(in the rows, 128 means zero)
Each run below is a few steps of one of 6 hidden systems, one row a step.
path 1, moni (9 x 26):
[[177 135 150  85 119  80  95  68  72  80  91 110 133 132 164 127 137 125
  130 147 151 101 132 152 123 140]
 [132 178  93 153 131 131 112 125  98 140 132 138 113 117 118  32 110 147
   84 169 146 131 177 148 140 142]
 [158 118 147 153 148 144 136 108 183 132 112 110 179 143  95  86 145 152
  111  98 208  81 117 140 125 136]
 [200 107 134  87 112  85 105  71 100 103  71 143 120 160 145 115 140 116
  154 158 134  92 132 144 114 158]
 [158 174  85 148 136 138 124 129 138 165 118 170 101 132 104  45 109 122
  108 164 114 135 186 141 131 156]
 [189 130 148 146 165 154 147 121 215 151 110 139 167 146  94 121 138 126
  125  96 181 101 130 129 127 122]
 [224 126 140  85 126  78 125  85 116 117  82 158 108 155 165 152 129  93
  161 157 124 120 135 127 132 123]
 [155 189  94 147 129 115 152 146 143 174 136 173  85 119 131  78 100 112
  117 174 129 165 180 123 142 117]
 [176 121 155 154 148 129 182 140 212 154 131 127 143 132 117 132 129 136
  135 110 200 131 116 117 131  96]]
path 2, moni:
[[ 73 106 130 143 104 110 104 110  79  80 118 107 171 162 111  79 125 166
  105 120 176  97  99 129 126 139]
 [ 94  98 110 132  81 144  90  95 103  81  94 131 144 155  97  74 143 152
  107 132 141 102 122 146  88 173]
 [138 109  85 155 136 173  90 110 126 102 111 134 138 163  65  80 142 127
  111 116 109  77 118 142  96 179]
 [149 137 112 128 159 152  88  94 141 106  97 162 170 183  77 118 111 100
  133  93  98  79 134 128 119 170]
 [168 176 114 123 138 160  84  81 138  92  94 191 153 156 103 146 114  85
  111 113 101 131 165 128 114 136]
 [179 200  92 154 152 147 103 106 141 101 136 172 138 153 100 146 127  71
   91 121 142 130 140 107 120  92]
 [163 188 113 149 142  89 144 109 139  93 130 157 139 172 115 141  88  86
  123 117 183 137 116  95 121  77]
 [151 144 114 156  98  89 149 112 129  75 113 172 109 166 125 122  83 126
  122 156 186 176 130 104 106  85]
 [152  96  88 179  97 111 154 146 140 111 127 170  98 173 104  99 119 146
  119 169 187 157 102  97 114  90]]
path 3, Vupu (9 x 26):
[[150 192 135  97 109 130 113  98 114 148 119 128 100  70 169 105 146 114
  104 160 125 150 194 160 114 141]
 [153 148 111 168 162 138 156 147 150 144 174  59 122  94 110 100 159 132
  100 113 186  90 101 132 116 108]
 [152  91 171 102 140  57 145 102  99 104 109  83 145 151 152 122 102 157
  166 120 162  90 100 139 144 135]
 [148 142 142 114 109 126 111 103 106 142  90 154 108 100 160  63 121 169
  111 180 127 150 195 166 143 159]
 [143 126 114 149 145 176 127 147 162 182 150 105 147 108 112  81 202 132
   95 122 175  82 120 135 138 131]
 [161 104 143  87 133  75 143 101 128 131 106  88 144 164 126 129 132  98
  181 102 134  57  91 133 109 165]
 [189 155 129 123 147 121 127  95 133 121  94 142  89 114 127  81  71 146
  138 158  97 142 192 169 113 175]
 [189 142 131 165 191 180 118 140 171 156 145 129 150 105 116 120 160 150
   90 120 164 113 142 135 166 103]
 [169 130 163  72 131  73 133 105 122 144 114 112 159 144 168 161 166  82
  160 112 159  83 101 119 144 112]]
path 4, zodov:
[[154 104  99 172 150  90 138 137  92  99 132 135 111 171 107  72  67 182
  123 158 150 128 120 124 157 119]
 [106  83 148 131  93 134 119 124 149 135  80 197 181 183 119  91 124 162
  129 135 164 141 134 114 159 128]
 [134 108  92 109  58 140 107 107 133 139  91 176 118 160 119 105 196  82
  123 157 137 114 122 121  86 146]
 [156 150  59 148 142 108 153 150 134 169 151 129  92 161  87  68 119  86
  142 143 121  84 114 115 108 148]
 [164 122 133 150 167 125 168 138 205 146 108 157 135 173  83 122  54 128
  170  97 120 128 138 121 131 140]
 [179 129 126 129 121 157 117 115 167 112  96 214 120 150 130 179 125 101
  128 143 106 180 153 111 127  97]
 [135 190  88 133 120 113 134 145 125 155 158 163 121 137 144 138 165  57
  102 143 162 141 118  85 138  63]
 [116 147 135 134 116  71 199 139 163 136 153  92 125 142 124 140 100  98
  158 105 183 130  87  99  96  99]
 [145  73 133 145 110 104 168 145 135  91 123 137  73 136 137 164  76 166
  165 156 115 187 115 122 109 111]]
path 5, vegil, 9 rows:
[[ 94 131 158  77  72 115 120 116  94 123 126 118 102  80 195 179 166 115
  131 154 118 167 134 131 112 117]
 [ 75 150 122 154 135 136 157 171 113 142 191  59  97  64 142 121 130 148
  104 128 139 150 119 136 121 110]
 [ 87  65 178 138 145 140 141 143 132 103 139  68 155 114 127 160 117 191
  143  89 134 118  90 140 139 133]
 [ 96  76 154  94  96 132  93 114  69 109  99 119 116 100 168 123 141 175
  131 161  86 141 146 159 136 166]
 [ 84 143 106 147 140 185  98 146 104 156 161  96 130  78 123  81 177 151
   76 131 117 110 143 150 138 155]
 [119 112 151 122 164 158 100 109 130 107 134  66 182 120 106 145 156 128
  123  68 126  56  95 149 117 159]
 [151 144 143  92 149 113  82  77  67  76 102 106 125 117 145 135 101 134
  132 131  74 110 155 163 124 168]
 [129 188 111 166 170 165  79 116  94  98 143 137 147 106 117 100 120 150
   59 132 135 142 170 147 153 110]
 [125 138 148 136 130 140  97  88 126  76 119 117 194 147 113 140 162 123
   89  93 201  95  98 123 121 103]]
path 6, Tek (9 x 26):
[[117 137 149 123 117 124 165 115 161 110 124  79  88  87 125 141  75 135
  157 108  99 144 149 159  62 171]
 [170 100 119 178 176 178 105 148 111 101 142 134  96  98 126 133 122 195
   92 158 109 162 148 151 155 116]
 [ 82 106 161 106 144 122 108 146  92 148 141 127 193 139 161 150 158 142
  120 112 150 116 105 107 205  90]
 [ 71 162 155  79  75 113 141 105 130 139 126  78 129  82 159 137 160  86
  136 107 137 116 131 142  71 152]
 [165 144  81 172 162 145 139 143 119 113 167  71  64  90  99  98 113 146
  112 143 109 117 132 157  91 148]
 [132  90 150 150 195 127 113 138 100 112 127 122 168 155 117 110  82 197
  129 117 123 111 125 140 198 128]
 [ 89 133 182  75  89 144  86  85 111 126  84 145 180 109 171 135 170 124
  113 121 136 128 160 146 140 144]
 [147 187  83 129 126 134 118 123 111 143 164  94 100  95 127 109 190  71
   90 138 146  97 121 133  88 123]
 [154 140 113 160 191  80 156 133 119 113 155  81 126 159  91  98  60 140
  151 101 135  81 104 130 135 139]]
path 7, Vupu (9 x 26):
[[117 102 108 157  90 173 127 117 177  96  97 170 109 149  82 125 104 132
  126 128 105 160 139 135  66 163]
 [164  83  83 162 178 168 103 161 126 119 148 166 116 167  94 170 134 122
  127 132  75 122  97 102 156 107]
 [ 91 160 142  95 144 110 126 135 132 151 125 173 169 159 136 177  93  78
  157  94  81 139 136  94 164 112]
 [108 174 130 132  85 154 135 114 169  96 124 156 110 105 128 179 118  86
  110 119 125 192 147 120  67 108]
 [136 119  77 177 145 125 146 166 104  95 184 115  83 133 117 169 128 124
  111 139 133 152  79  98 121  70]
 [ 61 116 150 121 122  77 148 153  91 124 139 141 152 157 152 142  73 150
  152 125 129 163 111  97 180  94]
 [ 55 106 146 124  48 158 120 125 134 117 106 172 129 112 149 129 144 150
  105 149 138 191 147 127 105 127]
 [ 87  78  67 154 103 165 120 168 113 140 164 121  99 135 104 131 186 118
  112 140 108 113  76 106 108 128]
 [ 59  96 123 123 134 108 140 150 115 135 134 120 146 171  99 129  76 126
  171  96  69 103  97 111 136 164]]
path 8, vegil (9 x 26):
[[196  67 168 118 117 138 134 118 158 119  91 165 116 129 158 177 149 160
  143 155 140 167 132 132 141 104]
 [124 133 118 102 105  99 137 157  92 199 145 140 109 111 184 104 181 115
  122 178 148 134 129 112 168  98]
 [ 95 150 162 124 134 127 182 151 191 197 151  78 142  94 127 107 125 124
  144  90 160 115 130 132 123 139]
 [195  66 168 115 149 126 152 120 156 121 109  96  95 105 147 175 121 160
  174 130 105 129 120 157 115 148]
 [144 115 131 110 160 125 109 159  76 173 141 149 108 105 176 127 140 158
  127 174  88 148 153 129 207 111]
 [ 81 155 171 114 128 171 130 144 175 189 136 123 182  87 142 122 169 124
  103  92 155 126 151 133 155 122]
 [171 113 167  94 123 125 139  98 145 113 123  65 111  78 154 176 171 113
  146 112 140 101 111 157  81 142]
 [154 145 130 123 181  87 132 144  65 129 161  82  94  96 165 124  94 159
  134 150 100 128 138 144 174 119]
 [ 90 131 186 142 154 163 118 135 147 134 126 131 185 102 140 118 113 188
   99 106 157 155 159 140 180 112]]
path 9, zodov, 9 rows:
[[144  89 154 121 150 170 115 122 151 159 117  85 163 101 118  92 178 164
  122 111 142  65 128 166 133 175]
 [179 125 145  80 157 127  91  88 106 130  92 114 128 122 140 123 134 121
  151 130  70  77 156 167 133 186]
 [159 202 126 130 169 144  99 103 126 146 120 130 132  94 127  74 105 131
   96 132 113 122 198 165 141 159]
 [199 154 159 134 172 151 113  97 165 123 118 103 168 111 125 122 153 133
  100 103 185  91 142 153 139 117]
 [206 153 153  88 141  74 112  76  89  98  96 119 126 132 169 141 124 114
  137 148 151 105 141 140 137 121]
 [146 178 138 133 121  87 140 106 101 126 119 119 114 104 157  57  96 159
  101 168 187 147 173 150 140 119]
 [171  89 162 137 120 126 147 118 154 139 105 114 140 123 139  81 161 181
  118 147 217 112 125 147 139 123]
 [180  84 138  80 100  84 129 108 103 159  82 143 109 147 167  97 152 136
  162 181 131 104 132 144 141 155]
 [137 152 114 120 107 115 148 135 141 196 114 142  98 111 136  39 125 136
  133 169 129 126 184 148 132 166]]
path 10, vesel:
[[160 136  88 154 108 143 141 105 157  86 121 127  68 133  87 129 104 104
  132 134 108 138 129 141  41 159]
 [188 118  86 184 192 139 115 149 116 105 148 160 121 170  96 134 105 145
  107 144 131 134 113 107 174  82]
 [108 127 163 103  94 101 134 119 140 138  93 198 182 170 155 144 128 118
  135 130 173 162 132  93 164  85]
 [106 138 107 122  48 138 150 123 160 138 120 138  87 111 129 118 174  91
  120 150 152 150 128 124  51 137]
 [148 108  62 178 159 117 154 166 120 128 180  99  89 155  87 118 123 119
  133 132 127  99  69 104 116 112]
 [126  74 154 130 141  98 147 141 138 118 104 173 153 187 121 154  64 155
  177 119 115 149 111 106 172 114]
 [120 103 139 112  76 180 123 134 169 161  95 193 114 109 144 142 170 131
  122 159 112 183 162 130 116 134]
 [117 135  76 138 132 153 129 161 132 176 178 113 118 122 115 139 201  69
  113 121 127  94  84  99 116 106]
 [103 119 134 123 144  85 158 132 135 105 138 104 143 166 109 181  74  95
  179  80 101 114  85 102 113 122]]
path 11, Tek:
[[ 31  83 170 104  66 140 131 138 129 124 120 138 161 124 154 164 145 147
  135 116 131 165 107 117 126 120]
 [ 70 115  97 132  81 168 122 150 118 129 163 101  86  92 127 144 186 109
  109 139 106 142 104 126  75 138]
 [ 83  98  92 173 168 151 135 178 115 128 186  88 118 134  82 128 103 147
  135 104  83 107  85 119 133 138]
 [ 62  90 170 124 137 168 100 122 129  97 112 126 173 130 113 156  95 167
  136  83  78 133 135 145 134 166]
 [ 98 139 121 124 119 200  61 113 106  95 135 138 141  91 128 171 188 115
   77 118  97 141 136 135 117 128]
 [ 93 171  92 149 168 134 110 141  94 106 190  86 151 132 106 153 138  89
   99  87 132  94  81 108 127  95]
 [ 80 149 150 133 132 108 131  99 117  57 130  80 150 130 107 140  59 138
  135  79 130 124 118 139  91 145]
 [114 138 119 158 113 161  83 100  88  53 117 140 118 109 123 112 114 174
   75 150 136 167 155 152 109 131]
 [ 90 132  98 153 130 132  88 136  68 108 154 132 169 152 124  95 164 142
   75 136 175 110  94 107 165  89]]
path 12, vesel:
[[160  96 156 151 147 146 111  94 116  53 123  72 132 107 120 139 124 185
  107 115 161 116 114 164 103 134]
 [123 130 125 118 132 103  86 125  29 105 130 136 121 122 170 111 126 169
  103 179 119 145 140 135 183 110]
 [ 47 164 144 124 100 126 129 128 125 161 121 122 171 121 126  47 119 148
  105 118 167 120 160 136 141 150]
 [146  87 127 122 110 140 111  91 128 101 100  84 135 132 103  91 168 144
  126 121 147  63 108 160  79 188]
 [171 131  87 119 160 100  88 115  57 112 120 143 102 160 122  97 101 125
  136 158  66  97 139 140 149 155]
 [127 178 140 131 154 139 117 112 160 155 100 180 179 151 104  77  83 126
  118 110 133 128 185 131 161 146]
 [199 141 141 109 114 149 106  75 164 113  86 140 150 131 123 132 191  94
  110 120 175  95 134 146  89 136]
 [184 187  80 122 137  72 124 111  76 109 141 123  84 139 140 118 125  72
  126 159 126 113 122 115 111 109]
 [136 175 127 164 152  88 172 126 162 124 132 139 134 152 105  81  41 142
  130 118 178 150 152 118 132 106]]

Which system made each of these runs?
path 13, 2 rows:
[[198 118 132 118 134 136 116  87 132  56 107 118  98 126 127 198 127 106
  141 123  98 132 114 144  78 132]
 [141 163  75 159 177 119 105 158  79 131 154 167 109 155 118 112  84 123
  112 155  87 146 142 107 181 102]]
 => moni
path 14, 2 rows:
[[127 117 110 147 138 193  69 112 129  78 115 183 166 165  93 170 151 117
   93 107 110 131 116 113 125 114]
 [ 95 160 105 125 102 139  80 106  98  79 127 178 156 161 122 171 144  74
   97 118 126 148 117  93 117  90]]
 => vesel
path 15:
[[127 152 111 142 150  83 153 122 131 144 138  80 145 159  96  59  95 124
  143 102 167  60 107 134 118 156]
 [153 104 173 121 115 126 119  78 148  86  64 145 140 142 120 106  77 174
  143 127 134 139 169 164 109 173]]
 => moni
path 16 (2 x 26):
[[ 88 155 112 110 149 106 120 128 116 132 129 138 151 174 101 145  77  77
  164  88  67  99 117 104 134 153]
 [147 135 145 146 137 185 116  98 195  90  96 162 138 126  90 161  88 129
  124  96 100 157 163 141  95 147]]
 => vesel
path 17, 2 rows:
[[106  91  99 145  71 182 102 135 136 109 110 202 110 147 113 139 163 130
  105 158 108 175 129 111 101 124]
 [ 86 101  75 146 118 144 124 171 127 144 162 161 136 180  98 148 162  86
  125 122 120 115  69  73 135  96]]
 => Tek
path 18:
[[ 47 125 141 100 130 143 117 148  99 166 159  70 141  89 139 131 148 127
  135 103  77  99 122 142 133 166]
 [102 120 157 124 161 177 105 121 127 104 137  75 135  79 119 164 115 155
  127  88  62 122 139 170 108 173]]
 => vegil
path 19 (2 x 26):
[[161  94 156  81 134 145  86 110 106 166  96 136 154 115 163 118 195 145
  128 145 122  85 144 153 170 156]
 [113 192 122  78 128 105 119 112 102 175 129 110 127 108 145 101 136  68
  143 119  86  88 157 139 123 167]]
 => vesel
path 20:
[[114 125 155 144 170 100 141 134  98 116 137  76 127 105 133  79  54 201
  135 125 125 129 145 161 158 151]
 [118 109 177 111 121 160  90 102 110 128  96 121 164  95 156  91 160 190
   95 140 155 126 166 168 159 151]]
 => Tek
path 21 (2 x 26):
[[143 126 121  93  95  81 138 121 136 172 112 149 151 171 142 114 184  73
  146 133 181  85  97  96 132 112]
 [155 172 126 115 122  73 186 121 168 170 120 116  88 125 131  90  80  97
  169 132 129 126 154 134  93 157]]
 => vegil
path 22:
[[124 167 129  90 113 150  74  85 112 143  92 157 169 131 131  90 174  97
  100 127 125  92 169 146 129 163]
 [154 199  95 122 141 119 103  85 118 107 127 108 138 141 100  94 131  73
  112 106 135  70 136 137  88 157]]
 => vesel
path 23 (2 x 26):
[[192 117 118 131 116  85 150  87 153  97  88 125 119 179 102  95 104 116
  155 131 168  91 114 133  81 154]
 [219 123 109 151 166 122 120 118 133 129  97 181 109 160 111  85  91 155
  131 168 129 131 165 136 162 132]]
 => Vupu
path 24, 2 rows:
[[119 132 134  88 120 174  75 105 107 125 106 136 127  96 145 165 158 102
  123 123  43 128 157 153 115 171]
 [119 192 105 144 190 172  98 139 121 145 173 105 138  92 114 145 142  95
   94  98  90 111 142 130 145 124]]
 => moni
path 25, 2 rows:
[[138 105 145 159 163 108 174 144 181 112 129 130 147 173  93 159  56 138
  169  90 138 135  97 104 133 110]
 [137  79 140 110  88 122 118 126 115  97  93 201 113 157 153 177 118 139
  146 165 104 190 132 110 142 104]]
 => moni
path 26 (2 x 26):
[[ 85 160 123 151 144 148 122 117 157  87 133 151 175 167  82 170  85  88
  120  68 123 134 114 101 110 107]
 [128 138 117 135 114 131  96  98 101  41 121 164 130 157 124 195 111 105
  114 118 118 163 110 105  96  92]]
 => moni
path 27:
[[133 125  91 132  88 140  91 110  68  84 134 120  85 101 145 117 176 132
   86 175 132 137 125 143  89 129]
 [ 68 149  98 161 155 117 125 148  89 126 176  77 157 140  94  79 119 135
  102 105 150  82  96 119 142 127]]
 => vegil
path 28, 2 rows:
[[122  79 174 138 178 171 116 154 140 146 132 121 176 114 135 155 144 184
  121 108 132 127 121 134 195 111]
 [109 124 161  52  90 120 103 103 102 152 106 126 139 105 183 168 189  88
  148 128 101 112 132 135 129 145]]
 => Vupu
